In the rows, zero is written as 128.
One turn sends every row of this set to another row. A few are shown first. Where does it send the rows asked after them?
Dade: [121 115 126 123 113  89 157 163 141 118 126 129 129 133 123 165 121 146
 114 145 139 124 132 169 137]
pova: [138 134 140 138 119 146 172 134 132 138 113 136 121 139 160  96 146  90
 125 132 104 133 129 121 132]
dava: [129 110 116 126  79 153 166 121 128 116 152 115 126 143 135 107 106 128
 149 135 140 112 117 111 125]
Sil: [157 118 154 115 106 178 167 141 132 132 138 112 113 143 124 113 120 136
 129 126 132 115 131 141 123]
luzen: [121 127 117 138 111 130  80 136 136 115 124 128 139 140 171  96 120 106
 111 143 116 130 139  89 118]
Fifu: [129  99 142  99 136 112 145 135 144  94 150 107 101 149 115 123 132 127
 115 146 142 151 134 144  94]
vaviv: [168 121 180 134 114 137  78 150 132 130 106 117 127 129 133 101 123 124
 110 106 132 136 135 115 126]
pazu: [137 122 126 130 139  92  84 149 122 118 137 117 130 135 131 181 120 132
 145 134 146 129 127  99 126]
duvob: [106 116 187 121 129  90 139 131 131 117 129 117 118 131 127 100 124 162
 138 139 117 126 133 131 127]
ridul: [116 127 134  95 139 104 136 125 139 101 160 110 135 135 121  90 101 107
 142 138 110 140 105 119 140]
Fek: [121 136 142 136 121  97 140 161 127 128 128 115 125 106 107 120 127 144
 119 120 120 145  99 152 177]
lako: [118 125 136 136 103 170 163 129 139 123 116 118 125 128 132  81 115 156
 124 137 121 132 135 109 136]
fonas: [127  98 127 144  93 137 171 113 157 134 115 132 145 151 130 111 139  99
 139 127 137 153 142 121 132]
Gem: [145 144 147 118 162 117  78 152 135 117 109 120 130 126 125 168 132 130
 128 137 129 126 122 126 148]
vef: [117 119  89 124 129 101 150 163 116 115 154 123 124 123 133 137 107 128
 109 131 116 171 124 131 148]
sipot: [152 130 126 155 138 116  95 147 126 161 101 123 120 124 124 155 130 139
 115 112 148 111 156 133 116]
lil: [147 121  79 139 125 124  88 118 123 128 131 120 126 126 129 157 124  98
 118 110 154 127 138 129 134]
tuza: [114 132 116 139 149 111  72 137 139 109 122 112 130 119 122 151 141 135
 125 137 140 154 127  96 149]
Rina: [131 145 103 153 135 117  83 125 117 142  86 135 140 115 134 125 110 125
 134 118 123 121 119 120 149]
dogub: [164 116 161 138  90 118 180 134 132 130 114 125 121 129 136 111 126 100
 132 105 144 127 133 108 125]
Vaki: [147  97 138 132  91 127  81 133 153 130 133 121 144 166 132 136 130 101
 137 136 152 113 127 132 104]

Gem -> pazu
dava -> lako
Rina -> sipot
Now find these:
Dade -> vef
Vaki -> luzen
pova -> dogub
Fifu -> ridul

One turn sends every row of this set to another row. A few are shown first. Where does it send the rows asked after them?
gigok: [140 137 120 116 171 126 153 144 160 103 144 119 127 141]
Nol: [123 143 148  91 137 126 119 121 128 123 101 122 166 127]
suku: [127 119 123 147 118 137 145 162 118  79 164 144 167 127]
fisa: [153 156 140 108 139 129 116 122 134 116 110 135 180 147]
kat: [142 141 134 110 156 102 152 145 138  93  77 147 176 158]
biri: [113 108 124 140 114 140 151 162 116  80 158 136 156 115]
sut: [157 115 117 125 137 125 175 147 149  77  80 141 149 151]
lesi: [ 92 123 140 122 128 120 134 160 108  94 153 136 172 116]
muk: [132 143 127 109 178 118 147 144 156 109 143 119 133 142]
fen: [126 133 124 108 171 124 154 144 157 108 139 113 123 134]
Vapi: [122  85 146 108 124 139 156 164 129  67 117 128 204 131]
pasig: [124 132 129 143 128 127 135 161 115  85 165 149 182 134]
feni: [126 138 127 106 175 119 149 144 155 109 140 116 129 136]
Rovi: [118  90 150 105 127 134 152 163 127  70 117 127 208 132]
zub: [107 134 137 130 133 120 129 160 110  92 160 144 184 128]
Gugim: [129  97 147 112 129 135 149 163 129  69 121 133 215 141]
nalav: [117 120 141  92 123 139 135 123 132 116  96 112 143 112]
sudo: [ 95 109 133 128 119 131 145 161 111  87 153 133 158 109]
kobin: [131  92 144 116 125 139 154 163 131  65 121 133 211 141]
zunip: [139 143 122 114 175 122 149 144 158 106 145 120 132 145]
mida: [140 110 126 110 111 155 150 124 140 104 102 113 131 116]
bel: [174 145 125 127 127 145 132 123 143 103 117 136 168 149]
zuto: [133 132 120 112 170 128 155 145 159 104 142 116 121 136]
taz: [162 133 122 125 147 115 163 147 146  82  82 149 168 162]
tokuf: [122  95 150 106 129 133 149 163 127  71 119 131 214 138]
riva: [169 122 118 128 114 159 147 125 146  96 112 126 144 134]
veded: [117 114 135  97 144 111 167 146 137  92  67 130 147 133]
Fos: [129  87 142 114 123 141 156 164 131  65 119 130 206 136]
Lito: [121 131 141  97 154 100 154 145 135  98  70 138 166 144]
kibap: [134 105 123 113 135 123 177 147 144  82  72 132 138 135]

Lito -> veded
nalav -> mida
Now find these:
Fos -> kobin
fen -> zuto
suku -> pasig

One turn sends every row of this set to another row. A few are shown first. Where does it send the rows asked after them?
Tani: [162 127 137 150 112 148 117 116 105 140 101 123]
Ginoz: [163 122 175 154 143 155 138 165 140 173 131 128]
Keril: [125 119 149 166 127 147 123 152 149 170 128 148]
rofo: [143 124 138 134 109 157 128 118 121 146  66 122]
Nuf: [101 127 167 163 132 158 142 144 144 163 131 106]
bivo: [159 128 115 119  74 157 121 141 139 153 115  99]
zuvar: [143 125 178 124 120 159 136 191 140 153 116 149]
Ven: [130 131 170 147  81 151 126 120 132 164 101  84]
Rud: [180 131 140 123  81 156 122 146 122 149 132  89]
Kep: [167 130 174 135 117 156 130 128  99 140  87 111]
zap: [133 115 139 131 127 164 139 169 168 173  95 146]
rizog: [165 127 146 113 103 161 126 144 109 129  81 129]
sori: [103 126 170 128 109 161 151 158 146 168  82  93]
naf: [126 121 107 129 125 168 142 165 160 153 131 121]
Lov: [105 129 178 118 121 170 153 179 147 148 106 113]
Dis: [162 133 127 115 105 155 133 185 123 140 145 110]
fenez: [135 131 177 117  74 159 134 142 132 155  86  86]
bop: [115 131 186 152 120 152 147 146 130 173 107  81]
dume: [143 128 101 138 106 149 125 163 134 150 144 112]
ralup: [155 128 150 131 135 165 144 179 135 146 157 107]

rofo -> Tani
Keril -> Ginoz
Nuf -> ralup
Now find these:
Ven -> Rud
dume -> bop

